The rows of D fall into several groups, which share some directions, and each row is roughly a mix of its group's hidden directions, except some rows that fit no group.
D:
[[-16 -14  11  22  25 -58  42   4   0 -38   6]
 [-28  16  -9 -42 -14  18  11 -35 -24  21  50]
 [  9  22  24 -19   7  39 -23  54  33  -5 -25]
 [-36  33  -9 -30 -33 -43  -6  -2 -16  40  -2]
 [ 11   0  31   8  50 -22  -7  36  29  -4  44]
 [-13  37   6  30  34   8  21 -12  18  -4 -61]
 [ -5   0  20  27  21  27 -73  14   5  -9 -14]
 [ 35  15   7   3  42  16 -13  15 -18  16  62]
 [-37  36 -52   6  -4   5 -22  11 -30  36   3]
 [ 27  -6 -16 -19  40  28  11 -60  -4   7  28]
 [ 10 -50 -11   4 -46 -28  -5  20   8  23 -41]
 [ 22 -14  16  45 -17   5  -3  -5   2 -66 -24]
 [-32  24   0  13  38  29 -63  -8  -9  -3  -7]
 [-22  -5   4 -21 -69  -8 -38  -6  16 -26  -6]
 [-31 -21   3  22 -10  -7 -76 -10  16   4  -3]
 [ -5 -21  26  18  16  37 -44   6  -8 -52 -18]
 [-10  19 -15 -17  -9   8 -20 -64 -20  45  15]
 [ 36 -47  -7   9  25  30  24   2  35 -14  33]
 [ 19 -45   9  12 -25 -59  26   4  14  13 -22]
 [-14 -37   2 -52   4  20 -30 -45  20  12  -8]
 [-23 -49 -40   5 -23  -6  29  30  -3  30 -22]
 [-19  39  32  34   9   2   3  -1  35 -52  14]
 [ 32 -31  12  11   4 -26  43  35   4 -15 -45]
 [-33  20 -18 -39  37  17  -7 -22  14  34  36]
 [-17  42  24  11 -27   0   0 -32  55 -23 -18]
 [  2  19  26 -29  42  42  26  -9 -40 -16  13]
 [-48 -27 -17  24   8   5  -7  34 -29 -37 -27]
 [-26  33   7  29 -52 -15  -7  36  19   0 -32]
 [ 30   1   4  18 -41  -9  35  16 -37   6  49]
 [ 51  26   2  -9  17   6  21 -39  11  19  46]
 [ 21   6  18 -51  23   6  23 -36  32  33 -19]
 [ 32  29   5 -31  -3  20 -32 -40  10  41  23]
 [ 15  25  -3  36   1  -7  26 -12 -19 -58  38]
 [ -9 -30  26 -12  24 -34 -19 -33  48   9 -30]
 [ 25 -21   3  15 -35 -50 -35 -14   8 -31 -28]
 [-15 -17 -15 -38 -26   0  14 -24 -47  49  -4]
 [-26  -1  11  24   9  -5   6  35 -62 -19  37]
 [  0 -42  -4   6  26  10 -17 -30 -54 -12 -37]
 [  0  -4  24  14 -64  27 -37  16   3 -30 -11]
 [-21 -26  14 -50  27  14  16  48  21  -2  21]
 [-30  50 -10  -4  34  17  47  -7  -2 -21 -22]
 [ 47 -16 -28  21  -4  46   4 -30  31  14  19]
 [-18  35 -23  15 -57   6 -33 -12 -24  -9 -28]
 [-41  46  -9  -7   3 -42 -10 -37  15 -10  26]
 [-41 -20   4  25 -13 -50   0  -7 -18 -15  48]
 [ 27 -37  33 -51  14 -22 -15  21  -2  30  12]
 [ 11  -3  -2 -20  20  34 -19  18 -13  30 -66]
 [-41  34   3  -9 -27 -41 -38 -27 -11 -18 -17]
 [-10  44  34   6   2  11  -2  57 -23  14 -30]
 [  1  11  17  33  40  10 -11 -41 -40 -41   0]
 [ 34   3   3 -47 -20 -10 -20 -57 -24   4 -13]
 [ -9  53 -25   4  15 -29  25   8  -3  43  33]
 [-25   8  12 -44  -1  27  -6  27  48  -8  41]
 [-44 -25   3  -1 -11   5 -39  57  -3  13 -24]
 [ 20   4  48 -37  22  -3  -6 -28  50  11  16]
 [-46  40 -15 -16 -38 -20 -23   3  37  14  -9]
 [ 36  49  -8  -5  35  24  49   9  -8  -5 -11]
 [ 29  -2 -19 -15 -54  36  24 -31   1 -26  21]
 [-52  29  16 -17  17  19  32  28  -4   2  42]
 [-17 -18  -1 -19  18  -1 -22   1 -27  12 -75]
 [ 41 -17 -33  10 -22   7  -9 -44  41 -22 -20]
 [  0  53   5  -6  -9  12 -55  -6  29  -9 -35]
 [ -7 -31  29 -16  31  -3 -29 -36  36 -11 -41]
 [ 40 -31   3  -7 -14 -21  25  40  50  -8  12]
 [-42 -11   1  38 -25   9   5 -11 -30  29 -48]
 [ 14  23 -11 -14  63  21   9   9   6  51   2]
 [ 20  -1   0  46 -21 -58  -2 -28  25   8  21]
 [ 18 -41  13 -28 -30 -35  44   8   2  32  -7]
 [-12 -23 -58  15  -8  28   7 -19 -35 -15  35]
 [ -3  53 -11  12 -32  21 -16 -55  14 -16  -2]
 [-24 -39 -13  -9 -54 -22  12 -30  -2 -34  18]
 [  5 -46 -14 -20 -45 -25   5 -11  33 -41   3]
 [ 19  28  27 -36  26  51   3  26 -13  29  13]
 [ 36   2 -19 -11 -53  41  -2 -20  33 -21  10]
 [ -4  23  -2 -39  54  35  -4  24  22  31  -5]
 [  5  15  -9 -10   7  60 -21 -12  18 -31 -48]
 [-19   8  28 -41  39  36  -2 -15  32 -34  14]
 [  9   1  -2  -9 -21   4 -30  48   3  57  33]
 [  5  16 -24 -47  -5  50  -8  11  20  31 -34]
 [  6   9  19  -6  72  35  -6  27  15 -15 -11]
 [  5  20  38 -20  25 -15 -19  -5  -1   8 -69]
 [-41 -15  -9 -28 -26  23 -50 -16  34  -4  16]
 [ 25  -9  39 -42  14 -12 -19  18  25  51   5]
 [-36   2 -33  18 -55   0 -11  -5 -21 -29 -33]
 [ 61  25   4 -18   2  21  34  18  22  30 -18]
 [ -7 -22  25 -22 -20 -35   0  46  37 -23  32]
 [ 24   6 -20  22 -20  -4  10  41 -20  21  61]
 [-14 -56  -4 -31 -34   3  21  -9 -39  -6 -26]
 [-16 -16  15 -31  33   5  -8 -33  11   1 -65]
 [-16  42   3  41 -17  12 -26  24  -9 -39  36]
 [ 34   5  14  25 -22  14   8  40  33 -42  32]
 [ 17 -28  -1 -41  16  -5 -18 -41 -48 -17 -24]
 [-23   7   7  -9  -7 -51  41  24  20   0  48]
 [ 31  -1  -6  -9  38  50  25  28  33  -9 -25]
 [  4 -36  33 -39 -21  55 -14  20  -5 -18   4]
 [ 21 -10  23  12  50  16 -13  21   9 -48 -36]
 [-10  28 -25 -10 -25 -25  53  -6   1 -19 -47]
 [ -5 -61 -25 -36 -10 -19 -10 -32   8   8  29]
 [-21 -12 -27  -1  -8  38  -6 -45  20 -20  50]
 [ -7 -53 -10 -38  40  35  -4  -3 -24  18  -4]
 [ 10  11  37  -9  44 -20  -7 -31  56   8   1]
 [-14 -40 -14  12 -32 -34  33 -32 -36 -12  20]
 [ -2 -54  34   1 -13 -22  24  12   7 -52   9]
 [ 18 -56  -1  -5  -5  21  -5  -1  38 -13  51]
 [-18  -7  -7 -37  12  14  32  18  47   0  51]
 [  9  14   2 -36   8  -5  36 -32 -34  56   7]
 [ 11  -2 -42  21 -14  13  -6  31 -43  21  48]
 [-26 -20  -1  -3 -27   2   0  43  49  46   4]
 [ -3  43  32  32 -25   5  15  40  22 -36   5]
 [-19  18 -18  -6  -1  40 -34  -8  23  60 -16]
 [ -1 -33  32 -16   3  46  -6 -10 -24 -55  -3]
 [-43 -17   0 -19 -12  30 -50  18  30  33  -1]
 [ 18  26  -8  44   3  17   1 -28 -10 -61  18]
 [ -9 -26  16 -14  55   0  22 -34   9 -32 -36]
 [-15 -30  19 -37 -32 -18 -50  31 -15   8 -15]
 [  5  -9  39  -3  36 -32  -7 -27  59  -4  -4]
 [-25  -7 -17   3 -53 -33  16 -31 -44  -1 -16]
 [-16   9 -33  -4 -12  -6  14 -45  -6  47  47]
 [-23   7  12 -13   2   2  -8 -48  12 -31 -62]
 [-23   1  26 -22   6   0 -11 -45  28 -30 -52]
 [ 43 -11 -37   1  16  -3  40  -5 -34  42  12]
 [ 48   0  10  29  -4  38  15  41 -12  32 -21]
 [ 23  46  -6   1  -6  25  12   3 -42  37  40]
 [  8   1  18  -3   9  69  -4  35  13 -27 -30]
 [ 28  44 -13   8 -39  10 -32 -10  28  10 -40]
 [  4  43  -4  13  -5  35  44  19  46 -10  21]
 [-38  24 -38  41  -6  -1 -24  33 -22 -23  19]
 [ -7  52  -7 -12 -32  12   1  13 -17  28 -54]
 [-12  34 -15  42  -2  12  42 -34  31 -30   0]]
One row of each group comes first, with its name. Which group is each row after those in?
[ 40   8   2  31  22  33  35  20  36 -31 -12]	<76>
[ 26  -9 -20  10  37  18  32   7   7  35  53]	<39>
[-13  59 -11  -1  33  43  -6  19  -1 -19  29]	<7>

[ 28  -4  -3  -7 -50 -19  -6  14  48 -33 -30]	<76>
[-46  50   6 -29  11  -1  -7  10 -28   7 -41]	<76>
[-24  31  21  14 -11   6  12 -20  70  -3 -22]	<39>
[  4  28   1  39  -5 -39 -12 -36  10 -51 -17]	<76>
[ 16  24  13  19  -8 -40  35   8 -13 -14 -59]	<39>
[-17 -37  -2   1  66  25  21   8  26  12  17]	<39>
[ 53  20  19 -30 -24 -37  10 -22  -7  26 -24]	<39>
[  7  31  14  23 -35 -25  42 -22  36 -33  -2]	<39>
[-24  70  18  17  15  20  10  17  23 -19  13]	<76>
[-23  22 -38 -44 -20  13  36  13  32  -7  28]	<7>
[ 11  28  -5  30 -46   5  28  -4  46 -30  22]	<76>
